(in the rows, 128 means zero)
Each path is a new rotation, seen through one point. The rows after it are directions, each followed by how far the rotation turns it, in degrees a step (0 if it stays put).
Each turn is a multiple of 5 degrees from 10 to 175, or 0.
Each row of a path follows its step; steps can be skipped.
Rotation 1:
step 3: [126 122 111 127 126 123 134 122 128 129 117 145 143 127 118 128 128 125
 125 126 155 126 120 132 124 124 129 120 143 121 123 119 129 119 138 130
 138 123 132 131 127 123 121 138 121 116 127]
step 4: [138 134 120 114 118 129 133 127 124 129 123 139 145 125 134 132 116 119
 117 122 136 128 126 127 131 114 117 132 130 123 140 134 122 124 138 128
 124 133 133 131 149 113 142 124 124 124 134]
step 6: [126 124 121 129 141 133 141 119 122 128 132 124 128 109 118 128 109 128
 141 124 143 142 126 130 126 134 118 128 120 131 134 119 142 124 130 128
 116 126 137 126 116 123 137 134 125 135 125]
step 7: [117 129 124 138 122 124 131 109 131 113 127 126 129 137 129 131 124 125
 141 127 137 129 123 138 133 116 125 131 112 115 125 129 148 126 133 119
 112 116 126 128 134 119 137 131 129 124 122]
step 11: [142 122 113 128 125 131 131 135 120 122 136 118 129 120 131 112 117 128
 123 139 141 135 132 134 146 130 123 126 121 137 127 114 130 135 136 115
 119 136 115 125 129 124 134 125 134 127 116]
step 13: [124 135 137 121 117 131 125 131 122 123 146 126 122 132 138 116 126 119
 132 119 127 139 117 130 122 128 129 123 131 136 119 124 134 116 141 143
 126 110 123 128 127 111 134 137 118 125 123]
step 14: [129 115 132 123 108 135 126 124 124 121 128 123 121 130 134 126 119 129
 144 130 149 124 123 129 131 121 135 121 121 138 123 119 114 128 127 132
 138 117 127 130 135 113 114 126 120 121 135]
step 16: [133 139 131 131 130 125 135 137 122 131 141 124 122 126 120 122 113 113
 128 129 128 128 126 121 134 114 131 137 127 142 123 134 135 117 124 115
 113 135 110 131 131 125 113 115 123 123 125]
Directions:
[130 128 129 128 130 126 131 129 129 127 127 122 133 128 132 129 126 128
 123 129 126 126 128 126 128 125 132 131 127 127 124 128 127 129 128 133
 125 133 127 124 130 127 128 129 131 128 129] => 100
[126 132 126 130 125 130 131 128 125 128 132 125 128 128 130 125 127 128
 131 126 124 131 131 130 130 126 126 126 130 130 128 127 126 129 133 127
 126 134 132 132 130 128 129 125 127 131 129] => 155
[126 134 127 125 128 131 123 125 131 127 130 128 130 126 127 132 123 127
 130 128 128 132 127 129 128 126 128 131 128 129 129 123 129 127 127 132
 133 128 129 127 130 128 125 126 131 126 126] => 40
Rotation 2:
step 2: [134 136 121 135 125 121 129 130 123 128 129 123 138 113 126 132 121 154
 121 124 124 124 153 130 124 134 132 135 137 133 117 136 139 141 130 122
 117 139 128 131 129 133 123 140 124 134 116]
step 3: [135 134 124 136 134 121 131 130 134 140 126 140 136 128 127 134 113 130
 138 136 128 116 140 126 127 141 141 124 144 127 126 115 120 115 124 135
 129 126 138 125 123 142 114 120 126 108 125]
step 4: [127 120 137 124 124 117 129 123 136 124 115 110 145 110 134 136 120 121
 123 131 132 125 139 119 125 123 140 128 127 128 132 115 130 115 124 125
 122 116 140 132 127 108 119 126 123 135 123]
step 5: [125 122 141 129 114 125 133 123 123 139 150 132 133 109 133 126 121 130
 122 111 117 131 143 137 119 126 127 143 125 121 119 117 136 130 120 123
 121 128 124 128 117 134 123 128 132 122 118]
step 6: [132 122 133 140 140 122 131 130 135 145 116 128 131 126 116 139 126 143
 122 134 119 131 142 142 123 129 135 127 140 139 120 131 135 136 138 146
 128 125 127 133 122 125 120 127 122 118 111]
step 7: [123 130 121 127 130 116 132 127 128 128 122 124 131 118 130 116 130 130
 132 137 138 130 137 129 120 130 140 134 145 119 115 123 115 109 119 129
 111 125 141 142 141 127 115 133 133 118 119]
step 8: [122 136 139 127 130 104 132 119 119 126 130 125 134 117 141 137 110 127
 115 137 117 111 140 130 124 124 131 125 134 120 131 114 133 134 120 120
 132 125 123 125 126 126 115 138 130 134 127]
step 14: [126 140 132 122 128 121 140 134 134 129 150 123 136 126 130 130 121 138
 130 133 108 129 141 134 119 131 138 146 138 131 127 123 132 138 137 142
 135 130 115 126 125 131 119 120 135 133 115]
Directions:
[125 125 131 126 124 129 130 131 127 127 126 124 128 127 131 127 130 133
 130 128 124 131 128 133 126 128 123 128 127 130 132 125 126 130 131 128
 127 129 129 128 124 129 127 126 127 126 131] => 85
[130 129 127 124 128 128 129 126 127 131 130 131 130 126 130 125 127 129
 127 123 129 129 128 131 130 127 128 126 130 126 128 125 128 130 129 130
 129 122 129 123 128 121 131 127 126 130 131] => 85
[125 125 127 131 132 128 131 123 131 133 129 124 128 130 129 130 128 127
 127 128 126 128 122 133 128 126 129 132 127 128 123 124 127 129 126 129
 126 127 130 130 129 128 128 130 130 129 129] => 35
[126 131 123 129 127 125 130 128 130 128 131 129 129 129 130 128 128 123
 131 133 129 128 131 128 126 126 131 128 131 127 128 130 124 130 132 129
 127 127 130 133 125 128 130 127 124 128 132] => 95
[125 129 127 126 129 131 123 127 131 129 131 126 126 130 129 125 129 131
 128 128 128 128 130 127 128 125 127 125 127 127 124 129 132 126 126 124
 124 129 133 127 130 128 129 127 121 126 127] => 170
